In the rows, 128 means zero.
Turns, then the turns between two rows, first turn first; the first pair answered
L:
| 130 | 111 | 114 | 104 | 126 | 151 | 119 |  87 | -> | 119 | 123 | 135 | 118 | 116 | 162 | 112 |  85 |
|  92 | 100 | 107 | 123 | 139 | 117 | 132 | 157 | -> | 111 |  99 |  87 | 114 | 145 | 107 | 135 | 123 |
| 128 | 131 | 145 | 141 | 145 | 139 | 147 | 152 | -> | 137 | 121 | 137 | 132 | 144 | 132 | 152 | 154 |
Q:
| 117 | 156 | 116 | 101 |  84 | 136 |  82 |  81 | -> | 104 | 161 | 110 | 122 | 102 | 120 | 130 |  56 |
| 124 | 156 | 138 | 137 | 121 | 101 | 138 | 131 | -> | 128 | 150 | 141 | 135 | 115 | 113 | 118 | 140 |
| 103 | 114 | 126 | 137 | 115 | 140 | 128 | 135 | -> | 103 | 117 | 132 | 147 | 122 | 136 | 142 | 136 |
| 153 |  98 | 116 |  97 | 123 | 122 | 144 | 137 | -> | 148 |  95 | 110 | 103 | 129 | 120 | 153 | 122 |
J:
|  48 | 122 | 106 | 127 | 117 | 109 | 156 | 112 | -> | 179 |  90 | 100 |  82 | 127 | 127 |  91 | 144 |
| 129 | 114 |  97 | 106 | 132 | 112 | 131 |  87 | -> | 169 | 122 | 119 | 130 | 147 | 140 | 132 |  91 |
| 114 | 171 | 149 | 133 | 117 | 118 |  85 | 106 | -> | 129 | 169 | 146 | 127 | 116 | 122 |  78 | 109 |
|  86 | 130 | 150 | 117 |  99 | 153 | 101 | 180 | -> | 108 | 121 | 157 | 127 |  98 | 164 |  99 | 184 |
Now pairs of rows:
(2 to 3 turns a pair)
|  96 | 147 | 146 | 159 | 142 | 156 | 123 | 111 | -> | 174 | 125 | 106 | 110 | 145 | 132 |  99 | 126 | => J then Q then J
| 125 | 155 | 172 | 184 | 141 | 167 | 135 | 166 | -> |  52 | 137 | 141 | 134 |  94 | 153 |  94 | 157 | => Q then J
| 106 | 118 | 118 | 117 | 126 |  96 | 141 | 178 | -> | 109 | 162 | 121 | 127 | 128 |  92 | 145 |  95 | => L then L then L
| 142 | 156 | 156 | 151 | 128 | 138 | 108 | 127 | -> | 151 | 115 | 144 | 126 | 127 | 131 | 118 | 170 | => L then L
| 143 | 169 |  90 | 112 | 152 |  64 | 149 | 133 | -> | 157 | 160 |  97 |  82 | 124 |  89 |  86 | 159 | => Q then Q
| 148 | 130 | 134 | 156 | 127 | 117 | 143 | 120 | -> | 121 | 128 | 139 | 156 | 113 | 134 | 125 | 116 | => Q then Q then J
|  98 | 148 | 150 | 148 | 117 | 156 |  96 | 142 | -> |  82 | 113 |  98 | 107 | 115 | 127 | 122 | 124 | => J then L then Q
| 139 | 153 | 151 | 157 | 152 | 132 | 153 | 109 | -> | 132 | 137 | 163 | 149 | 129 | 157 | 115 | 157 | => L then Q
| 113 | 139 | 123 | 102 |  81 | 173 |  74 | 113 | -> | 149 | 142 | 114 | 111 |  99 | 177 |  87 |  84 | => Q then J then L
| 179 | 119 | 118 | 143 | 165 |  92 | 166 | 174 | -> | 137 | 156 | 144 | 184 | 165 | 119 | 184 | 104 | => Q then L then J
| 167 | 118 | 114 |  97 | 133 | 113 | 111 | 159 | -> | 133 | 133 | 153 | 164 | 155 | 138 | 162 | 159 | => J then L
| 102 | 154 | 137 | 136 | 103 | 147 | 102 |  85 | -> | 112 | 143 | 130 | 117 |  98 | 149 |  81 | 117 | => J then L
| 133 | 122 |  85 |  93 | 140 |  88 | 143 |  88 | -> | 144 | 157 | 169 | 175 | 143 | 154 | 122 | 117 | => J then L then L
| 104 | 160 | 119 | 132 | 126 |  85 | 143 | 101 | -> | 141 | 174 | 154 | 142 | 119 | 111 |  97 | 126 | => J then L then L
| 113 | 126 | 142 | 158 | 118 | 164 | 126 | 131 | -> | 155 | 109 | 108 | 108 | 119 | 128 | 112 | 144 | => J then Q then J
| 135 | 125 | 104 |  88 | 131 | 117 | 109 | 153 | -> | 117 | 174 | 132 | 122 | 126 | 127 | 100 | 110 | => L then L then L
| 176 | 145 | 123 | 111 | 132 |  95 | 103 | 136 | -> | 126 | 159 | 163 | 168 | 140 | 122 | 141 | 157 | => J then L
| 162 |  82 | 127 | 134 | 154 | 142 | 178 | 100 | -> | 165 |  70 | 101 |  98 | 141 | 124 | 159 | 104 | => J then J
| 178 | 146 | 133 | 117 | 135 | 118 | 112 |  99 | -> | 147 | 137 | 157 | 133 | 116 | 144 |  94 | 171 | => L then L then L
| 134 | 182 | 166 | 161 | 107 | 115 | 131 | 146 | -> | 162 | 130 | 129 | 126 | 113 |  98 | 145 | 195 | => L then L
|  86 | 120 | 138 | 108 |  82 | 161 |  85 | 101 | -> | 153 | 126 | 161 | 162 | 137 | 183 | 127 |  81 | => Q then J then J
| 129 | 147 | 165 | 137 | 105 | 176 |  89 | 120 | -> |  66 | 150 | 143 | 143 | 112 | 138 | 128 |  90 | => J then Q
